Each path below is one point turned by a fixed rotation once a step. After each direction that follows a path, write how fast that rotation turns it, in deg/step (0 if it stays still).
Each turn is a multiple of 5 degrees from 10 to 175, or 0.
Each row of a path follows its step; steps can be skipped.

step 1: [ 29  -8   7  35  18 -40 -12 -15  13   9  13  58  64   5  13  15  19  -9
  22 -46 -29   7   6  15   9   8   7 -14  -8  46 -15   3   6  -1  39 -28
   6 -20  -8  18   7  42 -10  -7 -18  44   0  -4  32  -7  -1  24 -14   9
   6  13  -5  -8   8 -34  13 -45  13  25]
step 3: [ 17  10  62   4  -9   8  -1 -30   2  33  -2   7  44  -7  30  22  -6 -42
  26  -4   5  13 -26  13 -14  17 -10  28 -39  -8 -11 -14 -59  31  -7  23
  22  -9  -5  -8 -17 -11 -26  26  -6  43  21  12  35  36 -17  24  29 -17
  22  -4  27   8 -19 -10   3  24  17   2]
step 4: [-19  21   5   6 -37  17   6  -5  -7 -25  23 -17  32 -33  -4 -18  -5  -3
  -2 -22 -56   8  15  -6  -5   8  -4  10   4  34  54  17 -47 -40  10  -6
  -8  21  19 -52 -16   4  42  38 -27   0   3  10  11 -13 -13  -2   9   3
   4 -11   9 -23 -26 -13  -5 -34  18  58]
step 6: [ -7  12   2   5  -9 -20   5 -29   2  -6  39  21   9  21  11  15   8  19
 -21  -8 -25  15   1 -46  63 -10  -9 -24 -34  -6 -18   8 -33  -5  -2 -41
  14  12  27 -28 -24  32 -20  33  11  -7 -13  13  -5  26 -42  -5  49 -14
  -2 -35  -8 -10  11 -31  31 -38  17 -30]
step 16: [  1  40  29 -25 -37  10 -13 -41   1 -39 -79   6 -17   1  19   8  19  19
  -3  -6   2   1  19 -22  22   6  36   2  25   5  25  44  -9  12  12  -6
   9  11  -9  -2  18  -9 -28 -19  -9  15  19  31  27 -16  -4 -34  -2  -1
 -22 -29  20 -25  20 -27  25  -1   8  50]
step 22: [-11  18  33  10  38 -26 -34 -17 -30  55  -2 -15 -37 -27 -38  18  43 -20
 -24   6 -39  33  14   6  -5 -23 -34  16  11  29  12  21  -8 -22 -22 -11
  -3  19  20 -33 -10  -8 -22  16  20   2   7   8 -14   3 -18  24  42 -15
  34  -9  22  -2  14 -19  33 -10 -10 -23]
step 23: [ 19  10  11  13 -34  15 -17 -23 -16  -4 -32 -20 -13  -4 -23   5  14  22
   2   5  -9  32   6 -39 -13  -8  -9  -9 -23 -45  24  21 -49 -46   5 -28
 -16 -12 -29  -1  -6 -12  39  32  27  19   5   9  -7 -44  15   8 -16  11
 -38   4  10 -20  33  40  -9  19 -51 -17]
step 25: [ -8  26  13 -55 -40  14 -26 -39 -13   7 -10  15 -26 -17   4  -8 -18  28
 -25  13 -32  14  17 -37 -26  21  27 -22  30 -13  19 -16  11  17   9 -48
 -30  12  36 -14  26  31 -34   9  18   7  -3  -9 -43 -15  18 -25  -6   2
  13  -6 -14  19 -13   5  17   5 -35 -42]
[ -4  -6  -3 -11   5  -4  -8   2   5   1   3  -3  11   7  -8  -5  12   2
  -8   0  -6   4  -4  -5   5   4  -6  -2   7  -7   4  -7 -12  -5  -3   2
  -7  -4   2   7   2   5  -2  -7  -9   3  -1  -7   8  -3  -3  -9   4  -6
   8   3   1   0  -1   4   8  -1   6   0] => 155
[  9   6  -3  -1  -4  10  -4  -6  -2   4 -11   4  -4   0   8   4   5  -2
   2   6  -5   2  16  -2  -2   1  -8  -9   0  -1  -1  -3   0   0  -3   5
  -1  -2   1  -4  -5  -7  -3   1  -3   2  -1   2  -1   2  -1   0   8   8
   8  -8  -4  15  -6  -5  14   0  10  -1] => 115
[  8  -6   5  -3   6   5   2  -7   3   0  13  13   1  -2   0  -7  -5  -6
   6  -6   2  -7  -3  -7  -2   0  -3   1  -4  -6   9   0  -3  -3   7  -1
  -5 -10  -5   4  -4  -1  -4   9   5  -3  -8   6   0  -9   5   1   9  -6
   3 -10   7   5   0   0   2  -6  -8  -8] => 130
[  1  -5   6  -7  -2  18   2   8  -9  -7  -7   0  -5   4   0  -7   2  -2
   2   3  -5  -6   7 -10   2   4   5  -5   5  -1  -5   2 -13   1   2   9
   4  -7  -6  -5   3   9  -1  -3   9  -6   3  -3  -5  -5   5  -7   1   5
  -5   4   1  -6   2   2  -6   1  -5   8] => 155
[  2   1   3  -9  -7  -7   2   4  10  -3   1   5  -3   3   0   0  -6   1
  -6   1   4   2  -4   5  -6   5  -6  -3  -4   7  -6   3  -2   2   4   0
  12 -13   3 -12  -3   2   3 -10  -1   1  -7 -12   4  -6  -9   0  -5   7
  -2  -2  -2   5  -3   1   7  -7 -14  -8] => 60

step 5: [ 14   3  21  13 -15 -34  66   8   4 -23 -13   2   6 -11   5 -41   8  -9
 -29  -3  15  14  11 -17  40  43 -32  14   0  -2 -26   4  24   0  -2  26
 -21   0  -9  23  35 -24  11  52 -17 -26  -2  38  32 -14  -2 -24  24 -32
 -24 -25  -4 -11   5 -30 -21  -5  -5   9]
step 7: [ 27  -3  -5   2 -11  24  29  -1  -4   7  10  38  33  46  -4 -26   2   2
   9   1   8 -30 -23  -4  24 -41  11 -26  -3 -10  19  11 -22 -24 -35 -26
 -33   0  -4 -50  48  -8  29 -21 -27  34 -14 -20  -3  -1 -10  -6  -6  13
 -25  21  -5  20 -16 -46 -17  28   5  29]
step 11: [-22  29  56  27  -6 -18  30   7 -13 -29 -23 -44  35  31 -13  29 -34  14
  -4  -5  -5   5  34  23  12 -18  -7  28 -16  -1 -31   5  10   3  11  17
 -32  32 -25   0   5   1 -11 -39   7   9  21 -33  19  -8  -6  -9   6 -11
  20 -22 -20 -21  -9 -31 -20  17 -46  19]
step 12: [ 19  15  12 -17 -10   2  10 -30  38 -36  -7  43 -23   0 -20  -9   6  19
   2  30  29  24  51   2  22  12   1  -6  23 -26 -16  28  -4 -48  46  16
  49   5 -27  10  18  -2 -18  38   1  31   8  -6 -30  -4  10   8  15  -3
 -39  -5  -6 -16 -17 -17 -18  -3  -1 -30]
step 15: [  0 -55  -9  -6 -31  24  36   2  -9 -24  -6  19   9 -19  25  12  18   4
  11  16  45  -5  -4  -4   8 -31   0   2  19 -32 -17  41 -26  19  43  54
  -6   8   9  13  -8  -1 -17   2  25  -8  41 -28 -14  18  -1  11  38 -13
 -45  -5  15 -20 -19  -1  19 -35  -2  -3]
step 20: [ -8 -16  51 -27  20   1  -2 -13   9 -29  57  -7 -18  29  27  -6 -20 -29
  44  -9  36 -23  51   0   2 -14   1   9  10  24 -20  -2  -3  21 -39 -13
 -15 -50  16 -15  14  12  22 -18 -33   7  -5 -21 -21  -3  -3 -19  20  25
  16  11  38 -14  -8   9  -9 -11  16   5]
step 24: [ -7  38 -18 -44 -21   7 -13   6  49 -38  -7  14 -28   6 -13 -11 -22  -4
  15  -7   6   0  15  17   5  30 -12   1 -26 -42 -44  18   4  10  21  38
  17  19  -9  32  -3  32  -4   1 -31   4  23  26  23   1  20  -4 -11  38
  27  19 -13 -35  -7 -56  -1   3  -8  10]
step 25: [ 21 -18  -7  10   0 -49  13  13  -6  -7 -17  36  -7  -9 -17 -57  30  37
   5 -16  27  12  -3  21 -10   2  18   6 -14  25 -20  32   6  -2  -5  38
  61 -21 -20 -33 -46 -34  10 -25 -34  -3  -2  10   4 -20   4 -15  -7 -24
 -10 -10  19  -2  -4  21  25 -10  24 -18]
[  4  -4  -4  -2   5  -2   2   0   3  -1  -2   7   0  -1   0  -2  -8  -9
  -2  -8   9  -1  -9  -3  -1  -1  10  -1   5  -5   2   9   3  -8  -5   7
   8  -3  -1  -7   0  -1   9  -5 -11  12  -6  -3  -9   3  -7  -3   0   6
  14   0 -13  -7   3   2  -3   1   5  -6] => 60
[  9   0  -8  -7   3   1   3   4  14  -3   6  -1   6   3  -2   5  -6  -2
  -2  -2   3   0  11  -2   4   2   1   4   3  -7  -9  -9   2   0  -8   3
  -3  -9  10   2   4   1  -5   5   8  -3  -6  -2   3   4  -3  -3 -15   6
  -3   5   6  -5  10  -7   1  10  -1  -8] => 175
[  0  -7  -4  -1  -1   1  -1  10   5  -1  12   9  -8   2   8   4  -2  -3
  -2 -12   4  -9  -3  -1  -1   0  10   5   4  -2   6   3  -3   1   4 -13
 -11   0  -1  -6  -3  -1  -8   8   3  -5   0  -5  -2  -6   1   6   0 -14
   5   5   0   1 -13  -1   5   1  -5  -2] => 55
[ -6  -7  -2   4  -1   2   1   0  -5  -9   0  -1  -7   6  -8  11  -9  -3
   4  -8  -9   7  -5   5   7   2   0   2  -4   4   1   1   7   2  -5   7
  -6  -4   8   2   8   7  -4  -6  -7   9   3   2  -2  -8   2   6  -4   0
   2   3   4   7  -2 -12  -3  -2  10  12] => 110
[  3  16   3  -5   3  -3   0   9   6   0   4  -4   0   0   4   9   4  -1
  -4   6  -2   1   1  -1   5  -7 -13   1   3  -1  -4  -3   3 -14   3  -3
  -4  -5   6  -8  -4   4  -4  -9  -3   0   2  -1  -5  -9 -11  11   6   1
   2   4   0   0  -1  13  -7   1   7   3] => 35
[ -8  -7   0  12  -3   0   0   4  -6  -6  -1  12  -2   4  -2   0   0   0
   4   6   4   1   0   7  -1   2 -10  -3   2   2 -10 -11  -9   4   1  -6
  -4   3   9  -2  -4   5   7   5  -1   5  -4   9  -7   1  -5  -5   4  -6
   8   4  -3 -11   7   2  -5  11  -9   4] => 115

step 5: [  7  34  -4 -17   8 -20  -6  -7  18  21  29  24 -21  44   3 -10   8 -14
 -21  -1  15 -27  12  36 -33  -5 -27   1 -27  15  -8  21 -36  15   1  -2
   3 -31  -9  40  13 -17  -1 -28  32  19 -18 -31 -20  30 -16  -4 -27  -1
  32  -1  14   0  30 -29  38 -49 -22 -34]
step 10: [ -5   8  13  12   0   4  42  -4 -31 -11  17   1  -6   9  -4 -21   6 -30
 -21  -9  11  -9  14  19  20  -7  16  -4  17 -11   3 -28  25   9  50  28
  24 -28 -21   8 -11  16 -17   1   7  43 -46   0  -8  20   6  21 -25  20
 -15  24   5 -19   8 -19  11 -92 -30   4]
step 14: [ 21  -9 -29  14  34  -7  23  13  13 -17  43  33 -18 -20   3   5  -9  -6
 -34 -15  -2  -8  -6  40  -5   1 -28 -13   5  11   6  11 -20  -6  45 -30
  32 -34 -46  18  19 -22  -3 -15  12 -29 -37   1  26   0   1 -26 -33  -2
  43 -16 -21  20  19  18  29 -22 -28  -6]
step 15: [  8   6   9   3  46 -12  -3 -22 -12  14  25  -8  -6 -35 -19 -27  16  60
 -25  16   6  22  29  29  -7 -15   2 -41  23  -9  -5  -2  -7 -15  28   0
  13 -30  20 -10 -15 -19  -2 -15  18 -18  -7  20   2  14 -10  -2  -4  -4
 -66  15 -16  -2  -8  17  -4 -40 -66  -3]
step 21: [ 21  -1 -23  33  30   0  28 -18   4  28 -20  28  -4  13 -11 -30  20  32
  -4  16  25  -8  32  10  39 -20   2 -16   2  22  -2  17  27  -2   4  15
 -15 -44 -24  -4  -1  -1   8   0  26  46  -1 -12 -12  -7 -28   8 -19   8
   8 -12   3 -21  19 -11 -19 -70 -39 -46]
step 23: [-27   3 -35 -12  61  -1   0  33  36  11  20  -2 -13 -14 -11 -30  -8  15
 -27   6 -11 -10  10  47  21  18 -57   2  24   5 -25  -7  27   3  15 -27
  26  -9  -3  24  27 -43   4 -14   0   5 -19 -39  -6 -16   5 -13   7  -7
 -25 -12 -20   1 -30   0  33 -34  -6  14]
step 24: [-28   9 -43  20  63  -4   4 -34 -33  50  10  -2  -4  39 -15  -5  18  27
 -36  37 -20   2  40  30  -6  29  21  -3  28   4  -6  -4 -13  17  16  29
 -10  -3 -27 -15 -28 -15  25 -10   9  10 -12  35   7   7  -5   4   9  23
 -23  32   0   4  -9  14  18 -20   0   5]
step 25: [ -4  -4 -53  33  10  -3  17   0 -11  -3  16   8 -11 -40  16 -10  -4  10
 -40  15 -36 -38  -7   8  15  -3 -42   3  -5   1  42  16 -11 -42  44  12
 -21 -18 -50   1 -10  23  -6 -42  -3  14   2  37  20 -18   8 -19  -2 -12
  31  -4  23 -23  -2  -6  35 -12 -10 -13]
[ -1  -1  -9  14  -4  10  -4  -4  -3   3  -6  -2  -3  -5   6 -13   3   5
   4  -5   5  12   0  -9   5  -9   4   3   5  -5   1   3  -3   4   6   1
 -17   4   1   2  -4  -4   0  -5   6   0   6   7  -3  -4   5   5  -3  -8
   5  -6   0  -1  -5  -6   5   4  -3  -2] => 80
[ 7 -5 -2  1  2  9  4  6 13 -2 -1 -6  0 -4  9  1  6 -2 -3  4 -3 -1  5 -3
  5 15 -2  1 -7 -6 -9 14  1 -3  9  9 -1 -5  4 -5  6  3 -2 -8 -2 -3  3 -6
 -3 -5 -8  0  1 -5  2  4 -7 -9  5 -3 -3  6  0  9] => 155
[  8  -4  -5  -4   2 -10  -2 -16  -1   7   2  -1  -1   8  -2   3   5   9
   3   0   1  -2   5   0  -9   2   4  -1  -3 -13  -1  -1   2  10   4 -12
   1  -8  -6  -8   2 -11   7   5   3   4  10  -7  -2  -4  -2  -2  -2  -5
   8  -1  -5   1   7   5   2   4  -1   0] => 115
[ -9  -4   0  -3   4   9   4  10 -14   7  -9  -4  -6   2  -6   1   7  -2
   1   3   1   3   4   1   0  -3   1   2  -3  -6   2   7  13   8  -5  -3
   2  -7   6  -7  -2  -7   2   6  -5  -1 -10   2  -7   4 -11   7   0  -1
  -7   5   8  -2   4  -6  -2  -1  -8  -6] => 130
[ -9  -8   1 -10   4   0   0  -8  10  -2 -11  -3  -3   5   0   1   4  -7
  -4  -1   0   4 -10  -4   1  -8  -5   2   0   7  -5  -4  -2   5  -4   1
  -3   5  -2  -3 -11   0   5  -3  -3   0   1  -7   8  -5 -14   1   2  -7
   2   8  -2   5  -5   4  13  -7   0   8] => 65
[  5   0   8  -5   1 -11   2   9  -5   3   1   7  -3  -2   2  -1   2   4
  -1   5  -7   1  -3  -4  -5   6  -1   2 -10   5  -1   0  -2  -2  -2  18
 -16  -5  -4   1  -3  -9  12   7   1   0   0   3   0  -9   1   3  -2  -4
   3  -1   5   4  -4  -5   0  -5   9  -9] => 90
[ -3   3   1   6  -5 -13   5   6   4  -4  10   5   0  -2  -6   2   7   2
  -6 -11   7  -8  -3   1   6   0  -3  -2   0  -1  -3  -2   2   1  -1   0
  -4  -3  -1 -11 -10   2  -4  -8   5  -1   0  10   5  -1  -5  19  -3  -5
   2   3  -1   4   5   8  -5   8 -10  -2] => 65
[ -7 -12  13   9  -6   0  -3   1   0  10   4   1   6   6   3   7  -9  -3
  -6  -6   6   0  -4  -1  -1   1   4  -1  -2  -6   1   9   7   3   1  -1
   2 -11   8   6 -11   3  -4  -1   1   4   6   1   4  -6   6  -4   7  -4
   4  -4   9  -3   6   1   0 -11   9   4] => 45
